0: [341 352 494 551 806 517 500 479 760 167   0 435 501 447 584 676   0]
1: [550 527 422 499 433 490 546 390 480 433 385 483 433 486 477 604 481]
2: [531 531 437 535 540 428 637 412 536 454 357 412 232 450 275 543 554]
3: [375 483 516 591 680 576 311 529 727 502 230 393 184 624 409 583 290]
4: [489 461 627 587 675 533 564 556 652 432 405 460 363 478 421 500 365]
5: [562 506 562 529 399 465 640 445 554 609 673 336 424 496 311 230 839]
6: [631 486 596 502 521 466 612 558 477 666 810 481 748 396 515 262 705]
7: [653 572 404 499 201 399 571 371 231 591 792 582 357 401 299 495 915]
8: [433 570 451 463 523 558 282 554 518 551 479 582 351 584 448 615 454]
9: [608 576 485 447 353 484 424 461 353 406 595 652 651 354 662 663 384]
10: [241 423 567 459 810 656 361 591 763 547 291 402 432 671 504 550 117]
11: [529 370 534 452 726 471 559 522 606 383 165 426 349 491 314 563 260]
12: [683 730 354 564  71 475 363 388 118 664 999 875 614 376 648 620 993]

[424 387 565 451 563 585 491 482 682 428 338 418 660 505 693 462 320] 4 1 10
[382 484 557 496 665 507 437 588 738 589 466 423 636 600 546 358 431] 4 10 8
[612 370 659 587 615 337 912 460 455 350  90 255 594 373 279 564 269] 11 4 2
[520 477 384 507 498 553 521 447 489 450 425 515 460 513 507 626 393] 1 8 4
[451 537 509 486 494 438 478 617 467 678 820 512 606 545 519 311 690] 6 5 8
[402 441 574 498 660 518 409 640 686 601 446 338 302 592 197 316 480] 4 3 2
[517 615 536 436 280 414 456 565 356 675 975 599 684 527 642 359 870] 6 7 12
[634 716 351 531 163 572 378 446 212 559 818 634 237 496 420 680 929] 7 12 8
[457 562 499 502 415 540 440 652 457 637 876 572 762 552 704 289 685] 6 9 5
[565 754 360 481 156 582 324 470 219 562 730 695  88 477 478 679 864] 7 12 8
[621 477 541 471 330 458 602 423 406 489 810 558 867 449 845 372 795] 6 9 5
[482 405 602 485 622 511 585 602 613 526 456 405 721 419 553 363 405] 4 6 1
[358 435 584 536 804 622 325 652 750 495 288 444 433 659 573 468 125] 10 3 4
[613 546 386 491 276 490 535 364 274 371 596 649 612 425 690 648 540] 9 1 8
[420 486 571 492 432 592 402 583 533 593 687 509 679 520 653 248 603] 6 5 8
[374 412 534 408 664 512 379 518 648 475 298 478 628 625 613 523 247] 10 4 11
[517 354 616 548 656 418 613 463 633 411 322 457 587 430 520 474 359] 4 11 1
